One turning vector, and how many steps it has turned
The counts run from 0 to 367.
[173 170 130 128 159 140 104 140 131 148 138 114  84 102 125 148 150 147
  91 142 160 137 112 128  85  71 126 135 126 165 131 180 141 105  85 118
 145  90 158 147 100 150 104]
25
[159 106 179 133 125 123 106 117 105 102 105  98  65 107 140 139 127 129
 114 121 153 134  92 119 124 125 176 138 128 135 154 147 137 125  80 147
 150 120 197 136 127 157  94]
309
[134 106 210 163 123 120 123 117 155 132 123 140 104 126 158 183 138 100
 120 133 164 129 123 120 134 117 188 126 104 119 100 129 150 121 116 140
 145  98 137 162 163 149  76]
145
[178 111 181 139 143 119  94 115  96 103  82 112  75  96 145 151 105 120
 134  92 148 130  85 114 128 139 164 111 133 141 154 127 157 111  93 144
 144 133 191 144 142 151 106]
114
[127 142 142 152 151 132  86 132 117 130 124 113 103  98 141 177 156 117
 113 130 153  98  76 149 114  92 163  89 122 148 101 138 162 119  75 121
 140 134 158 154 121 163  94]
42
[139 133 156 151 176 140  87 106  91  98  70 125 109  93 174 148 108 102
 141 107 136 119 109 121 101 144 133 109 109 153 110  87 158  94 114  87
 139  95 166 144 142 146 110]
95
[160 133 142 111 139 149 103 146 138 119 139  82  79 126 110 153 179 139
  91 165 131 139 133 137 112 119 160 154 115 158  89 154 136 121  84 141
 175 128 160 159 131 161  75]
195
[109 165 147 139 189 138  86 117 154 127  91 147 109 125 194 162 125 116
 138 126 139 116 115 143 116 130 141  99 119 153  84 110 151 127 129 110
 129 129 108 129 181 141  67]
40
[156 146 126 115 159 153  83 144 124 130 129  87  96 103 121 171 178 148
 103 151 136 111 103 143  97  92 147 119 121 153 101 147 149 123  87 111
 162 127 165 153 105 178 107]
43
[152 118 200 128 154 135 114 105 153 123  85 156 106 141 175 156 114 108
 141 109 139 142 147 100 131 163 162 141 118 134 105  89 145 108 160 128
 140 113 121 144 187 136  72]
295
[219 134 142  87 164 165  84 140 103 128  99 114  92 118 136 151 139 148
 113 112 125 124 138  86 106 110 139 156 117 168 131 119 149  94 146 112
 156  97 152 156 116 151 121]
105
[145 124 141 136 134 130  97 136 117 116 132  81  69  86 108 169 162 120
 104 155 143 126 110 148 109 122 164 123 112 146 101 148 147 118  60 142
 164 131 177 160 134 145  79]
194
[190 138 155  75 150 171  93 137 135 118  83 102  81 105 133 158 139 140
 101 142  96 146 147 122 109 114 120 156 104 145  96 152 116 102 127 148
 172 110 128 148 137 137  92]
336
[177 145 132 143 160 136 116 136 105 139 144 104  95 114 110 146 169 136
  91 134 167 132 110 107  85 111 161 134 127 171 137 141 158 110  81 109
 151 112 183 151 111 169 114]
61
[179 134 160  99 159 158  90 141 150 126 120  86  89 142 117 143 170 172
 105 123 134 138 120 123 107 112 153 144 137 160 114 139 133 124 121 119
 168 141 158 123 115 197 121]
80
[158 133 148 153 188 135  98 109  88 105  87 104 100  98 120 137 121 100
 120 107 138 147 130 115  91 172 137 112 125 158 114 103 161 100  95 110
 140 128 187 145 153 155  95]
247
[210 134 137  88 134 157  81 139 107 132 101 118  85 113 158 164 147 151
 110 128 122 117 113  98 124  95 150 151 112 159 135 138 146  96 136 119
 156  92 149 158 116 145 117]
299
[161 111 184 159 127 121 102 121 119 136 125 150 107 115 176 177 138 119
 127 112 164 102  93 111 139  94 194 115 108 134 135 125 168 114 110 124
 136  97 157 165 141 146  96]
297
[152 158  89 105 190 154  82 126 112 112  90 115  90 118 173 144 142 136
 117 133 119 110 120 119  99 124 120 129 122 184 101 112 152  99 124  79
 152 111 135 142 134 129  92]
51
[128 155 126 132 168 140  70 110 117 106  74 125  88  84 185 168 115 110
 135 129 125 100 104 151 118 128 126  97 113 146  99 131 148 111  97 119
 135 122 144 155 168 112  69]
192
[122 144 186 138 185 123 113 105 161 127 101 122 106 125 123 153 127 116
 135 117 167 160 129 138 114 160 156 106 135 137 105 132 149 137 104 152
 138 163 147 118 188 184  68]
223
[130 148 128 167 179 115 105 108 101 120 102 140 105 101 166 143 122 101
 129 118 167 116  98 115  93 136 141 104 125 169 125 103 177 103  98  86
 113 111 169 148 161 130  81]
59
[132 163 131 145 186 123 110 104 127 121  91 157 101 135 188 134 119 108
 138 127 148 124 118 106 100 143 131 118 133 184 110  95 159  97 126  81
 120 103 135 147 174 129  75]
58
[124 126 169 144 137 101 130 117 148 111 131 118  79 134 141 136 140 102
 119 148 160 149 131 132 131 157 180 138 125 145 103 139 147 129  67 152
 141 138 154 149 174 143  50]
11
[162 140 154  79 158 154 105 137 174 131 107 115  77 150 141 157 154 141
 110 162 118 154 166 120 131 130 141 167 110 156  71 142 124 123 133 142
 162 117 111 152 166 139  69]
2
[170 139 145 102 154 133  87 111 111  93  60 138  72 110 206 136  94 135
 137 103 125 113  89 108 127 130 144 124 115 157 138 129 142 102 120 111
 127 107 155 143 149 121  99]
307
[140 169 102 110 178 134  93 113 121 112  77 138  72 115 196 132 124 127
 119 135 130 124 121 121 106 122 110 126 124 183 123 138 143  99 102 100
 133  92 131 145 157 104  74]
15
[118 143 141 139 155 115 108 100 129 102  86 140  79 118 202 143 108 101
 129 134 138 118 105 126 128 128 138 113 117 157 116 129 147 101  85 114
 122 100 135 151 169 108  57]
350
[132 121 190 165 128 108 118 105 129 112 116 130  79 113 189 146 121 123
 117 119 161 121  71 127 127  97 169 120 119 133 152 139 145 119  85 110
 130  73 170 141 129 152  95]
315
[168 164 141 106 204 153 115 113 140 121  85 109  79 121 120 127 106 131
 109 127 140 178 150 126  77 151  91 139 132 166 101 154 116 112 114 141
 139 127 130 123 160 147  88]
27
[142 126 155 140 150 123 129 140 147 134 166 103  96 157 110 145 182 130
 100 154 161 151 142 110 104 133 185 153 121 170  92 121 154 128  99 117
 156 118 157 148 130 184  77]
55
